In the rows, zero is written as 128.
R: rows in 4 groups, each row roughly a mix of its group's directions:
R (128 x 10):
[[111 137 152 130  58 125  99 132 137 112]
 [165 125  89 139 124  90 176 134 121 117]
 [138  97 119 115  58 122 118 140 109 138]
 [144 117 124 138 167 134 129  62 105 134]
 [148 127 145  76 117 180 144 106 122 130]
 [ 90 146 130 100  82 123  85 109 125 122]
 [102 137 117 176 131  79 118 158 146 131]
 [119  93 101 148 149 153 138 141  93 172]
 [ 88 158 138 110 103 116  77 118 133 104]
 [123  96 106 113 179 107 131 161 105 152]
 [119 107 124 126 174 153 124  81  90 133]
 [144 111 140  78 100 176 138 111 111 134]
 [128 141 120 138  58 110 154 109 145 138]
 [132 144 177 140 146  87 120  98 162 120]
 [121 140 115  86 153 139 113 183 140 156]
 [118 156 152  95 104  84 126 133 154  95]
 [114 101 127 137 180 169 125 105 137 158]
 [106 101 103 115 151 127 139 180  91 113]
 [133 161 138 160 171  96 130 140 169 123]
 [139 140 173 139 152  89 118  98 166 124]
 [134 138 127  60 115  88 137 140 120 139]
 [ 84 149 135 184 110 140 120 126 149 108]
 [140 138 169 158 118 101 113 114 162 169]
 [111 134  86 133  99 111 124 164 113  81]
 [145 114 156 143 117 103 115 179 170 144]
 [111 107  98 133 135 158 140 166  77 123]
 [151 107 124 140 154 122 121  65  99 145]
 [142 151 124  91 149 171 150  93 119 101]
 [112 111 167 143 152 173  83 123 136 127]
 [ 99 157  98 183 133 132 142 131 131  94]
 [120 114  80 117 113 157 133 164  91 151]
 [167 104 165 150 148 154 146 129 132 168]
 [ 96 145 104  67 115 132 110 119 119 155]
 [178 104 135 170 150 126 166 133 130 131]
 [115 150 126  66 115  87 134 139 126 109]
 [ 90 139 116 141  97 162 124 165 165 141]
 [178 109 105  98 168 124 143 121 104 115]
 [104 133 136 129  67 110 125 128 150 171]
 [101 158 132  68 119 135 102 142 131 154]
 [125 143 144  80 123  80 129 138 153  95]
 [ 88 121 151 113 133 170  91 108 137 158]
 [135 106 152 153 133 132 169  97 113  80]
 [116 113 160 125 155  67 127 142 158 135]
 [112 136 108 164 103  75 112 163 133 129]
 [109 107 137 118 140 160  72  90 118 139]
 [136 145 177 146 141  90 116 100 165 130]
 [138 124 150 163 132 102 145  79 103  94]
 [148 125 131 120  91  87 150  94  95 154]
 [168 136 102 135 117  85 168 149 121 106]
 [ 89 144 146 100 129 149  68 128 136 122]
 [102 123  87 161 122  92 110 118  87 124]
 [139 121 184 146 141  84 126 121 159 144]
 [183 122 169 157 153 130 135 154 130 122]
 [ 97 187 126 119 162 120 116 160 124 134]
 [101 143 175 100 122 159  97 133 129 159]
 [120 120 122  87 157 112 141 131 131  67]
 [129 157 171 109 102  93 128 119 152  92]
 [140 150  90 105 121 174 127 109 108  90]
 [174 109 171 150 162 146 138 135 109 142]
 [136 145 178 130 140  83 120 106 164 117]
 [ 86 143 130 181 130 129 146 113 137  89]
 [164 118  87 153 126  94 165 134 132 101]
 [133 114 117 127 177 148 125  79  92 117]
 [121 130 143 155 156 118 134  73 128 173]
 [140 136 132 163  95 176 126  88 148 119]
 [112 138 109  94 131 146 100 173 153 165]
 [151 122 128 106  86  90 143 107 107 168]
 [126  90  92 148 152 157 131 145 104 167]
 [ 96 154 122 144  90 109  96 133 155 165]
 [119 128 129 150 153 106 112 190 154 105]
 [129 121 150 107 100 138 123 192 158 129]
 [ 74 124 124 115 150 167 111 112 151 156]
 [ 71 147 125  86 138 152 111 127 135 152]
 [ 98 154 139 158 185 119 135 138 157 130]
 [105 155 115 127  99 123  97 162 156 170]
 [ 80 141 129 176 107 151 138 132 152 105]
 [113 173 134 121 158 123 123 182 153 115]
 [131 106 105 184 140 113 144 107 132  86]
 [115 109  92 132 188 146 153 112 125 145]
 [134 101  80 142 139 169 127 133 111 168]
 [115 131 131 114 190 148 107 164 115 108]
 [ 97 133 116 128 126 173 123 176 166 128]
 [ 90 147 135 180 142 126 142 114 125  86]
 [177 141 151 136 127 107 157 174 116 112]
 [192 116 137 149 111  99 146 130 105 116]
 [179 107 129  84 161 125 115 120 103 135]
 [121 169 107 162 138  87 135 145 155  99]
 [184  98 145 160 157 136 149 133 113 132]
 [183 105 131 172 126 110 158 125 120 116]
 [118 154 136  77 101  90 130 133 149 100]
 [157 125 107 132 182 149 132 127 106  86]
 [116 137 174 108  87  90 142 131 147 107]
 [120 163 125 131  72 105 144 155 159 130]
 [106  77 133 133 148 108 148 170 110 152]
 [144 121 168 186 139 130 128 143 142  93]
 [167 113 103 147 138 111 188 136 119 136]
 [170 112 104 149 137 109 185 128 122 140]
 [131  84 123 106 107 155 116 103  81 144]
 [163 121 121  96 103 132  91 147 141 174]
 [160  74 150 137 106 123 117 105 127 164]
 [122 112 120 118 171 153 117  88  81 132]
 [ 99 147 105 177 159  86 123 127 127 121]
 [100 140 168  95 123 161  93 131 127 159]
 [121 102  88  96 130 124 136 176 104 152]
 [117 118 146  93 148  69 134 163 131 118]
 [122 160 121 138  74  99 144 154 162 124]
 [168 125 101 152 158 122 139 102 103  87]
 [110 106 108 135 185 116 127 163  96 134]
 [ 88 133 161 111 128 165  79 126 136 137]
 [139 117 142 170 111 118 148  78 110  95]
 [185 114 108  93 153 113 142 126  99 129]
 [111 149 114  75 110 105 135 159 105 100]
 [152  89 161 102 150 154 106  95 111 120]
 [159 145 138 145 122 101 180 169 130 116]
 [167 136 118 135 179 141  86 135 119 105]
 [165 120  97 158 137 113 134  82 114  96]
 [135 111 172 152 145  85 124 135 150 166]
 [142 169 114 125  99 156 112  84 152 108]
 [165 116 117 119 181 134 137 113  98  93]
 [142 110 127  99 176 124 169 122  99 102]
 [135 138 132 165  93 175 126  87 148 122]
 [138 134 180 140 143  97 126  93 166 115]
 [164 117 133  95 100  97 137 111  98 166]
 [143 124 130 135 188 139 141 127 112  78]
 [176 127 124 108 170 137  82 143 123 128]
 [162  99 131 102 166 150 159 130 107  97]
 [ 84 152 122  81 103 130  89 126 121 126]
 [ 95 135 122 138  66 127 125 128 151 164]]

which group is each row in? (one row of each group first):
[ 83 158 136 155 170 124 143 141 158 131] -> L
[117 114 137 195 115 168 125 120 142 119] -> M
[182 108 131 171 122 104 150 125 115 104] -> Y
[107 146 107 115 100 134 102 163 158 172] -> S

[137 164 154 108  84 120 126 104 155  94] -> M
[131 144 173 139  65 117 113 139 138 119] -> Y
[135 134 176 140 154  85 121 106 164 119] -> M
[109  74 139 142 147 108 147 166 117 154] -> M
[168 110 140 164 111 119 120  78 121 103] -> S
[145 138 134 155 120 112 190 164 145 128] -> Y
[ 89 124 166 101 154 158 116 162 144 131] -> S
[106 134 162 160 117  99  97  80 132 126] -> S
[126 118 120  82 169 117 146 122 114  80] -> M
[153 139  96 141 143  91 164 154 126  90] -> Y
